rotation steps, each row followed by its count of steps:
The counts run from 0 to 157.
[ 10 -22  -9   3  12   2  29 -12   3   3  14  -9  -6 -19   1   6  15  -2
  -8 -10 -14   6   2  -7  11   4  10   3  -1   4   9 -13   7 -21 -12]
147
[ 19  -2 -16  -2   8   0  25   5   5   3  12 -14   3  -8  12  -1  16   6
 -21   9  -2   2  15  -8  14   6  -5  11  13   2  -1  10   8 -10  -8]
35
[ -1   3  -5 -24  -8   8 -10 -10 -11   9   7  28  -1  13  -5   9 -13   7
   1 -12  -6   0 -20  12   1  -7   6   5 -16  -5  12   1 -10 -11   5]
106
[  6 -31  11  -8   3 -13  -1   4   7   3 -11  -6   0  -5   8 -22  -7   7
  15   7  14  12  -1   0   4   3  13   7  -2  -4  12  -5  -9 -25   0]
93
[-21  12 -14 -11  -5  -6 -23   4  -3  -7   9  12   4   8  13   0  -1  -7
   4   7  -9 -16  -2   6   7  -7 -15  -1 -29  -4   7   8   0  -4  -9]
60
[ -1  -8  10   1 -12  -8  -9   6  -1  -2  13 -15  -8  14  32  -5  10   3
  -3  11   7  13 -11  -9 -19  14 -15  16  12  -7  -3   9  10   1   6]
115
[ 18 -22  -2 -10  -5   6  15 -15   7  12  15   7  -7  -4  -2  -5   1  23
   1  -8  -8   3   0  -3 -11   2  20   4  20  -1  -2   3   7   4 -13]
135
[ 10 -26  -2 -14   0 -16  10  -8   1  16  14  -3   5 -10  -8  -3  -4  10
  16  -3  -5   3 -15   3   3  12  -2  10  10  10  -3  -8   7  -5 -14]
108
[-13  15 -27  -3  -5  12  -9   2  13 -15   6  10  -6  -1  22   5  14  -3
 -14  -6  -6  -4  12  -9   1 -15  -7   3 -19  -9  14   8  -3  17  -8]
33
[  2   8   4   2   1 -13 -12  20   0   7  -3 -19  -6   5  28 -14  -7   6
   1   7  -6  13 -19   1  -2   5  12   3   5  11   3  -1  11 -24  11]
65
[ -5 -13 -18   2  -5 -14   0  -5  -4  -4  11  -3  -6   4  19 -13   3  -9
  12  17  -6  -8   8  -4 -19  13 -24  12   6   3   3   7   4 -16 -15]
127
[  6 -17  13  -6   4  -2  -5  16  13   7   6 -26  -2   2   1 -19  28  -3
 -10  -2   5  -9  15  -9   8   9  -2   6  -3  -9  -7   9   9  -7 -13]
47
[ -6  -1   9 -16 -12  21   2   2  -5  10  17  -1  -1 -14  -8   0  12   1
  -4 -14  -7  -9  -3  -2   8  -5  23   2 -27  -9  12  -6  -7  13 -10]
29
[  7 -32   2  -7   0   6   9 -11  16   5  17   5  -4  -3 -18   2  10   2
  -6 -15  -8   2 -11  -2  -4  -5   8   5  -7 -20   0  -8   2   8 -11]
136
[-14  11 -17  -1 -17  -7 -10 -10  13 -11   0  -5 -10   4  25   2  -4  -6
   3  16  -1  12 -12  -5  -7  -1 -18   1 -15 -10   8   3   8  14   4]
99
[ -7  19 -12 -14  -2   6 -15  -7  22   6  -9   2 -19   7   6  -4 -13  -4
  -2  -7  -6   7 -11   0   2 -15   0  -6 -23  -3  19   5  -2  -4   0]
83
[ 14 -27   5   3 -12  -9  15  16  10   0  13 -16   7  -2   7  -9   0   0
 -12  15   6  -3   6  -2  -4   9 -10  17  14 -13  -5  15  -6  -8   2]
8
[  3 -12 -11 -10   4  15 -10 -11   1 -10  -6  27  -1  15  10   4  15   8
 -12 -12   9  17   0  -3   2  -8  -2   6  -5 -26  15  -2  -8  -3   2]
117
[ -5  12   1 -27 -17  11  -7  -9  -7  15  -2  -3  -6   0  11   0  -9  13
  12  -3   9   3 -15   3   1   1  19   3 -19  -1  13   0  -8  14   3]
95
[ 11  -9   7 -17   6   4  -8  -3  16  17   4  -4 -10  19 -17   3  19  -6
 -13  -7   0 -11  -5   2   9   3 -15   7 -10 -16  -8  10  21  -5  -6]
86
[  5 -20  -3 -27  -1  11  20 -20   3  19  10   2  -2  -6 -15   1   5   6
   4  -1   4 -15  13   4   3  13  -3   6  -9  -4   1  10  -1  -5 -14]
124
[  9 -17  -6 -10   3   1  25 -10 -22   7  19   4  10 -16   9   1  12  13
   1   0  -5  -2   6   0   3  13  12  13   9   8   5 -10  -4 -16  -6]
12
[  7   3 -17  -2  -4   1  11  -5  23   6   2  -2 -17  -4  17 -13 -14   6
   3   8 -15  -7  11   2 -25  -1  12   5  12  10   4  19   6 -10  -6]
150
[  2  -1   5 -15 -14   0  16 -16   3  19   9 -21  -5  -9  13  -9   1  20
  12   6   8   4  -7 -10  -2  14   9   9   1   6   3  -4   7  13  -7]
96
[  5 -16  -6  -7  10   2   3  -6  17   1  -6  11   0  -4  -5 -14 -13  16
  -5   3   2  -8  13   7   9 -19  20 -10 -19  -9  12   5  -1 -16   2]
55
[  0 -15   5  -8   2 -14  14  -5  10  17  22 -21   5  -5  -2  -8   1   8
   3  22  -3 -17   8   2  11   9  -8   1  -4  -3 -17   7  17  -5  -6]
58
[ -4 -14   4 -18  -3   6 -13  -2   4   1 -19   9  -5   2   1  -8  -7   5
  11  -6  10   4  -2   1  -1  -9  17  -2 -29 -13  22  -2 -10 -13   4]
94
[ -2 -33   2   2  12 -14  -4  -8  23   5   6  -3  -2   3  -1 -15   2  10
   5   7  -5   4   2  -5   4  -8   2  -4   1 -19 -15  -2  24  -8  -8]
70
[ 19 -24   8 -15   6  16  16 -14   7  15   9  -2 -13  -2  -8   1  14   9
 -10 -19  -7   4  -1  -5 -11   7  19   5   2  -1   9  -7   6  -8 -13]
1
[ -2  10  -9 -13 -14   4   9  -1 -26   0  18  10  12  -1  25   8  -3  14
   5   9   3   0  -6   3  -3  12  10  12   4   5  13   9 -14  -2   6]
11
[-12  -4  -8  13 -12  -3  -3   5   0  -1  16  -6  -4 -17  13   7  -7 -18
   6  -7 -18   1 -23   0  -4   1   5   5 -25  -7  16 -17  -6  -6   7]
14
[ -5   1 -17   6  -8  -6   7  -4  12  -1  10  -9 -10 -16  30  -8 -15  -8
   7  10 -15   2 -10  -2 -16   4  10   6  -1  15  15  -7  -1 -13   4]
15
[ -9  25 -20 -17 -10 -19 -11   5 -10  -4  11   5   3   0  27 -11  -2   5
   6  14  -7  -5   0  -5   5   5 -13   8   6  16   0  12  -1  -3 -13]
61
[ -7   7   8  -6  -6  -8 -28   5   7   5  11   0  -7  26  -2   8   2 -10
  -4   3  -8  -5 -21   5  -1  -2 -19   5  -9 -22  -8   9  15  -1   5]
87
[ 13  -6  -6 -16   6  14   8 -10  22  13   1   6  -9   2 -11  -9   3   7
 -11 -10 -11 -16  20  -1 -10  -4   9  -1  -1  -2  10  15   6 -13 -15]
151
